Here are some points:
[-1.036  0.900  0.328 -0.788  1.197  0.499 -0.556  0.102 -0.983 -0.116 -1.256 -0.050  0.160  2.235
  0.367 -0.079]
[-1.421 -1.289 -0.769 -1.456  0.527 -0.327  0.271 -0.174  0.066  0.460 -0.435  0.039  1.035  0.376
 -0.464  0.692]
[-0.668  0.239 -0.036  0.644 -0.681  0.303 -0.023 -0.825 -0.148 -0.188 -0.724 -0.265 -0.290  1.537
  0.951 -0.123]
[ 0.903  0.874  0.646  1.652  0.292 -0.569  0.097 -0.427 -0.055  0.859  0.734 -0.003 -0.757  1.223
  0.625  0.694]
[-1.700 -2.960 -2.365 -1.820 -0.182  0.942  0.884  0.951  1.308 -0.210 -1.472  0.453  1.894 -2.147
  0.386 -1.102]
[ 1.273  2.231  1.090  3.023 -0.530 -0.552 -0.991 -0.396 -1.578  0.531  1.102 -0.076 -2.096  3.517
  0.785  1.772]
[-0.448 -2.168 -0.712 -0.773  0.410  0.021 -0.444  0.504  0.814 -0.011 -0.078  0.687  1.156 -0.728
  0.172 -0.435]
[-0.467 -1.025 -0.630 -1.165 -0.120  0.753  0.495 -0.154  0.751 -0.756 -1.066  0.475  0.838 -0.955
 -0.647 -1.432]
[ 0.527 -0.508 -0.386 -0.647  0.249 -0.293 -0.182  0.435 -0.676 -0.178 -0.133  0.622  0.567 -0.717
 -0.885  0.924]
[ 2.070  0.937  0.225  2.020  0.739 -1.130 -1.324 -0.141 -0.369  0.705  1.784 -0.574  0.166  1.612
  0.038  1.119]
[ 1.059 -0.396 -0.229 -0.383 -0.679 -0.966 -0.381 -0.608  1.044 -0.400  0.401 -0.173  0.728 -1.917
 -1.090  0.093]
[ 2.381 -1.914  1.350  1.220 -0.734 -1.306 -0.365  0.423  1.701  0.199  2.642  0.030 -0.103 -2.765
 -2.647 -0.476]
[-1.562 -2.217 -1.126 -1.988 -1.454  0.947  1.193  0.114  0.396 -1.102 -1.982  1.176  1.446 -2.189
 -1.449 -0.927]
[ 0.285  1.789  0.008  2.263 -0.734 -0.143 -1.069  0.057 -0.688  1.286  0.877 -0.707 -1.316  3.066
  0.338  0.623]
[-0.086  1.823 -0.392 -0.057  0.863  0.084  0.427 -0.881 -0.778  0.917 -1.028 -0.910 -0.839  0.757
  1.123  0.600]
[-1.089 -0.602  0.126 -0.969 -0.718  0.510  0.593 -0.329 -0.756 -0.432 -0.394  0.271  0.838 -1.465
 -1.301 -1.396]
[-1.378  0.163  0.045 -0.559  0.412  0.399  0.203  0.139  0.116  1.264 -1.086 -0.399  0.598 -0.131
  0.359 -0.879]
[-0.003  0.762 -0.372  0.565 -0.029  1.089 -0.400  0.044 -0.278  0.277 -0.725 -0.419 -0.897  1.179
  0.675 -0.045]
[-3.800  0.874 -1.703 -1.024 -0.385  0.209 -0.377  0.119 -0.495  1.466 -2.136 -0.829  0.181  2.070
  2.204 -0.353]
[ 3.612 -0.862  1.429  0.864 -0.267 -2.471  0.606  0.146  2.024 -0.982  2.695  1.879 -0.358 -3.199
 -2.247  0.932]
[ 0.839 -1.641 -0.101  0.632 -0.436  0.005  0.256  0.234  0.613 -0.790  1.451  0.695 -0.032 -0.933
 -1.365  0.084]
[-0.213  1.763  0.210  1.549 -0.037 -1.258 -0.971 -0.885 -0.572  0.012 -0.185 -0.107 -0.330  2.680
  1.284  0.436]
[ 2.273 -0.263  0.394 -0.008  0.435 -0.710  0.299  0.014  1.397 -0.765  1.429  1.878  0.539 -1.780
 -1.568  0.612]
[-2.314  2.162  0.245 -0.688  0.893  0.914 -0.482 -0.566 -1.787  0.365 -2.381 -0.675  0.091  1.942
  1.215 -0.180]
[ 0.135 -0.023 -0.461 -0.609  0.732  1.359  0.623 -0.742 -0.017 -1.053 -0.224  0.218 -0.744 -0.452
 -0.022 -0.048]
[ 2.121 -0.319  1.315  0.952 -0.442 -1.143 -0.519 -0.167  0.872 -1.391  0.728  0.772 -0.203 -1.261
  0.001 -0.760]
[-1.875  0.869 -0.809 -1.856  0.815  0.496  0.411 -0.306 -0.325  0.549 -2.769 -0.094  0.431  0.767
  1.925 -0.124]
[-2.055 -1.175 -2.040 -2.042 -1.111  0.863  0.984  0.242  0.669  0.714 -1.561  0.175  1.417 -0.598
  0.153 -0.158]
[-1.113  0.143 -0.314  0.782  0.548  0.341 -0.638  1.050  0.012  0.880 -0.067 -1.053  0.193  1.891
  2.107 -0.390]
[-5.462 -2.288 -2.713 -2.578 -0.413  1.960  0.891  0.945 -0.442 -0.562 -4.598  0.567  2.318 -0.414
  1.053 -2.638]
[ 1.371  0.857  0.879  1.135 -0.564 -0.366 -0.088  0.030 -0.687  0.749  1.054 -0.031 -1.158  0.184
  0.142  0.202]
[ 2.981 -1.412  1.620  0.790 -0.587 -1.422 -0.082  0.595  1.108 -1.298  3.216 -0.371 -0.248 -2.610
 -2.624  0.408]
[ 0.707  0.078  0.533 -0.263  0.222 -0.854  0.344 -0.480  0.212 -0.303  0.896 -0.154 -0.367 -0.417
 -0.611 -0.045]
[-2.732  1.815 -1.197  0.828  0.139  1.388 -1.049  0.178 -1.440  1.365 -1.995 -1.281 -0.155  4.278
  3.722 -0.974]
[-1.215 -1.539 -1.483 -2.757  0.188  0.233  0.079  0.174 -0.509 -0.536 -1.880  0.421  0.853 -2.015
 -0.663  0.397]
[-0.082  0.190 -0.399  0.696 -0.394 -0.436 -0.114 -0.149  0.167  1.150 -1.122  0.140 -0.225  1.013
  2.302  0.277]
Here are 10 more points, each followed by its number:
[-0.801  1.620 -0.327  0.742  0.405  0.609 -0.855  0.075 -0.394 -0.260  0.072 -0.594  0.226  4.345
  1.399  0.238] 0
[-2.595 -1.165 -1.061 -1.666 -0.440  0.503  1.473  0.251  0.660 -0.188 -1.383  0.273  0.425 -1.099
  0.593  0.062] 1
[-0.145  0.353  0.100 -1.008  0.135 -0.135 -0.618  0.342 -0.916 -0.888 -0.109 -0.481 -0.520 -0.093
 -0.172 -0.652] 2
[-0.602 -2.893 -0.658 -1.942  0.206 -0.466  0.902  0.755  1.349 -0.074 -1.148  1.302  2.424 -3.579
 -2.248 -1.459] 3
[ 0.963 -1.882  0.397  0.381 -0.812 -0.619  0.348 -0.559  2.520 -0.618  0.919  1.483  1.167 -1.846
 -1.840 -0.754] 4
[ 1.125 -1.238  0.153  0.463 -0.186  1.061 -0.535  0.273  0.760  0.369  0.939 -0.690  0.156 -1.256
 -1.812 -0.386] 5
[-1.177 -1.196 -0.170 -1.774  1.010  1.528  0.321  0.023  0.192 -0.233 -1.886  0.474  1.414 -0.770
 -0.901 -1.040] 6
[-3.417 -2.043 -0.893 -2.003 -0.540  0.485  1.690 -0.219 -0.840  0.052 -2.222  0.326  0.532 -1.620
 -0.074 -0.423] 7
[-2.733 -1.001 -1.484 -1.925  0.175  1.235  1.005  0.400 -0.800  0.608 -2.271  0.255  0.999  0.429
  0.705 -1.288] 8
[ 4.872  1.177  2.482  2.674 -0.588 -1.798 -1.290 -0.532  0.849 -0.134  5.752 -0.800 -1.340 -0.500
 -2.380  0.948] 9
Which of these numbered points is nearest to each point below, ignoring the 2 directions in which the first points spread most? Its number follows each.
[ 0.844 -0.591  0.151  0.745  0.458 -1.004  0.204  0.027  0.543  1.451  0.150  0.346  0.511 -0.847
 -1.031 -0.173] > 3
[-2.480  2.386 -0.886 -0.066  0.311  0.998 -0.045  0.016 -2.268  0.848 -1.947  0.302  0.143  4.130
  1.626 -0.348] > 8
[ 1.164  1.770  0.507  2.076  0.568  0.673 -0.505 -0.173 -1.540  1.982  1.488 -1.837 -1.743  2.690
  0.172  0.929] > 5
[ 1.766 -0.536  0.577 -0.569  0.406 -1.856  0.639 -0.484  1.629 -0.233  0.630  0.365  0.852 -2.090
 -1.612  0.579] > 3
[ 1.151  0.086  1.004  0.394 -0.070 -1.337 -0.152 -0.628  1.011  0.048  0.766  0.367 -0.386 -1.535
 -0.872  0.980] > 1
[ 2.989  1.927  1.887  2.033  0.189 -0.263 -1.412 -0.049 -1.695 -0.785  1.975 -0.160 -2.020  0.933
  0.231  1.859] > 2
[-2.979 -2.705 -1.362 -1.553 -0.682  0.563  0.481  0.220  0.379  0.157 -2.408  0.551  1.919 -2.387
 -0.848 -1.961] > 3
[-0.305  4.284  0.047  2.546  0.432 -0.134 -1.188 -0.509 -2.006  2.171  0.407 -1.036 -1.158  5.645
  2.770  0.749] > 8
[-1.903  0.190 -0.101 -1.818  0.513 -0.059  0.401 -0.114 -1.398 -0.645 -1.588  0.392  0.207  0.574
  0.817 -0.163] > 2
[ 1.280 -0.566  0.946  2.899 -0.299  0.308 -0.567  0.743  0.097 -0.755  0.970  0.075 -0.375 -0.254
 -0.642 -1.029] > 5
[ 0.973 -0.369  0.148  0.935 -0.042 -0.752 -0.814 -0.408  0.569 -0.880  1.743  0.276  0.234  0.925
 -0.554 -0.347] > 0
[-0.092  0.330  0.300  0.254  0.233  0.796  0.091  0.086  0.641  0.264 -0.010 -0.968 -0.228  0.400
 -0.251 -1.335] > 5
[ 1.400  0.280  0.809  1.405 -0.129 -1.657 -1.009  0.463 -0.019  0.931  1.224  0.053  0.168  1.053
  0.347  0.771] > 3
[ 0.648 -0.221  0.025  1.648 -0.321 -0.820 -0.112 -0.363  1.239 -0.207  0.760  1.390  0.394 -0.626
 -1.090 -0.028] > 4
[ 0.571 -1.091  0.174 -0.632 -0.540 -0.675  0.526  0.587  0.276 -0.296  1.379  0.991 -0.314 -2.595
 -2.814  1.114] > 7
[-0.808  0.862 -0.809  0.143 -0.539  0.205 -0.563 -0.219  0.093  1.300 -1.264 -1.107  0.863  0.727
  0.657 -0.434] > 3
[-1.207  4.041  0.735  0.985  0.599  0.612 -0.472 -0.558 -2.494  2.222 -0.070 -1.267 -2.120  3.655
  1.079  1.662] > 7
Here are 10 other points, each followed by its number:
[-1.067 -3.655 -1.132 -3.342 -0.871  0.232  1.787  0.617  1.231 -2.807 -1.004  1.807  2.122 -5.635
 -3.233 -1.483] 0
[ 5.556  1.249  1.744  3.861 -0.748 -2.252 -0.430 -0.442  1.052  0.244  4.934 -0.044 -1.741 -0.754
 -2.704  0.469] 1
[ 0.253  3.544  0.134  2.704 -0.533 -0.850 -1.463 -0.381 -1.321  2.284  0.497 -2.203 -1.307  4.454
  2.374  0.713] 2
[ 1.452  0.834  0.680  0.323 -0.108 -0.644  0.290 -0.087  0.109  0.162  0.702  0.195 -0.885 -0.799
  0.514  0.709] 3
[-0.300  0.404 -0.566  0.632 -0.131 -0.782 -0.260 -0.152 -0.140  0.203 -0.755  0.336 -0.245  0.851
  0.219  0.051] 4
[ 0.798  1.810  1.370  2.149 -0.409  0.093 -1.215 -0.218 -0.566  0.394  1.762 -0.908 -1.069  1.439
 -0.467 -0.023] 5
[ 1.235 -0.590  1.006  0.341 -0.959 -0.482  0.302 -0.369  0.284  0.101  1.643  0.126  0.208 -1.178
 -1.005  0.070] 6
[-2.246 -2.084 -1.709 -1.101 -0.569  0.876  1.610  1.182  0.983  0.286 -2.287  0.818  1.672 -1.471
  0.905 -0.908] 7
[-0.598  0.577 -0.027  0.236  0.278 -0.105 -0.502  0.009 -0.349  1.128 -1.067 -0.116  0.210  0.822
  1.360  0.027] 8
[ 1.185 -1.458  0.808 -0.552  0.910 -0.051 -0.474  0.068  1.218 -1.239  0.673  0.396  1.404 -2.004
 -2.165 -0.298] 9
Which of these numbered points is nearest to each point below, ignoring the 2 directions in which the first points spread most? Its number follows each.
[ 1.824  0.461  1.347  1.355 -0.287 -1.151  0.082 -1.267  0.992 -0.807  2.378 -0.204 -0.730  0.749
  0.357  0.313] > 6
[-2.338  0.608 -0.408 -0.663  1.487  1.377 -0.469  0.286 -0.411  0.283 -1.773 -1.165  1.180  2.569
  0.465 -0.283] > 9
[-1.944  0.739 -0.059 -1.081  0.941  1.287  0.001  0.365  0.185  0.414 -1.657 -0.881  0.922  1.484
  0.591 -0.534] > 9
[ 1.316 -0.034  0.764  0.999 -0.117  0.041 -0.119  0.647  0.326 -0.791  1.179  0.019  0.127 -1.473
 -1.366 -0.487] > 5
[ 0.813  1.746  0.902  2.805  0.198  0.340 -0.366  0.908 -0.839  0.693  1.084 -0.801 -1.239  2.601
  0.956  1.027] > 7
[ 0.195  2.462  0.898  1.713  1.480  0.187 -0.916  0.169 -0.400  0.907  0.608 -1.203 -0.756  3.056
  1.012  0.292] > 9
[-2.145  0.558 -0.334 -0.630 -0.382  1.114  0.325  0.116 -0.861 -0.577 -2.007  0.523 -0.169  1.158
  1.207 -0.386] > 0
[ 4.574  3.485  1.858  4.017 -0.691 -2.745 -1.482 -0.540 -0.372  1.084  4.681 -1.529 -2.856  2.554
  0.368  2.680] > 2
[ 2.676 -1.281  0.537  0.475 -1.345 -1.044  0.868  0.761  0.653 -0.441  3.097  0.469 -0.170 -2.722
 -2.281  0.986] > 6
[-2.659  1.821 -0.458 -0.351  0.266  1.543 -0.269 -0.812 -1.949  0.072 -1.078 -0.399 -0.801  3.081
  1.219  0.701] > 0
[ 1.877  0.871  0.746  1.193 -0.237 -0.441 -0.875 -0.769 -0.985  0.384  2.139 -1.571 -1.343  0.198
 -0.209  0.549] > 6
[-4.733 -0.611 -1.972 -3.497  0.685  2.455  1.015  0.484 -0.629 -0.401 -4.270  0.601  1.508 -0.106
  1.098 -2.102] > 0
[-2.284 -1.467 -1.236 -1.821  0.043 -0.019  0.126  0.450 -0.047  0.513 -0.889  0.423  1.272 -0.973
  0.677 -0.595] > 8
[-0.893 -2.021 -0.919 -1.080 -0.502 -0.843 -0.109  0.853  0.658 -0.854 -0.437  0.509  1.519 -0.354
 -1.128  0.488] > 4
[ 1.685  0.907  1.092  1.521  1.897 -0.078 -0.263 -0.138  0.256 -0.443  1.057  0.225 -0.582  0.638
  0.068  0.832] > 9
[-1.520  1.658 -0.420 -0.215  1.222  0.458 -1.032 -0.196 -1.335  0.991 -3.021 -1.369  0.193  3.329
  3.294 -0.530] > 8
[-2.652 -2.410 -1.011 -1.573 -0.829  1.442  0.896 -0.129 -0.373 -1.400 -2.064  0.501  1.162 -1.290
 -1.332 -0.901] > 0
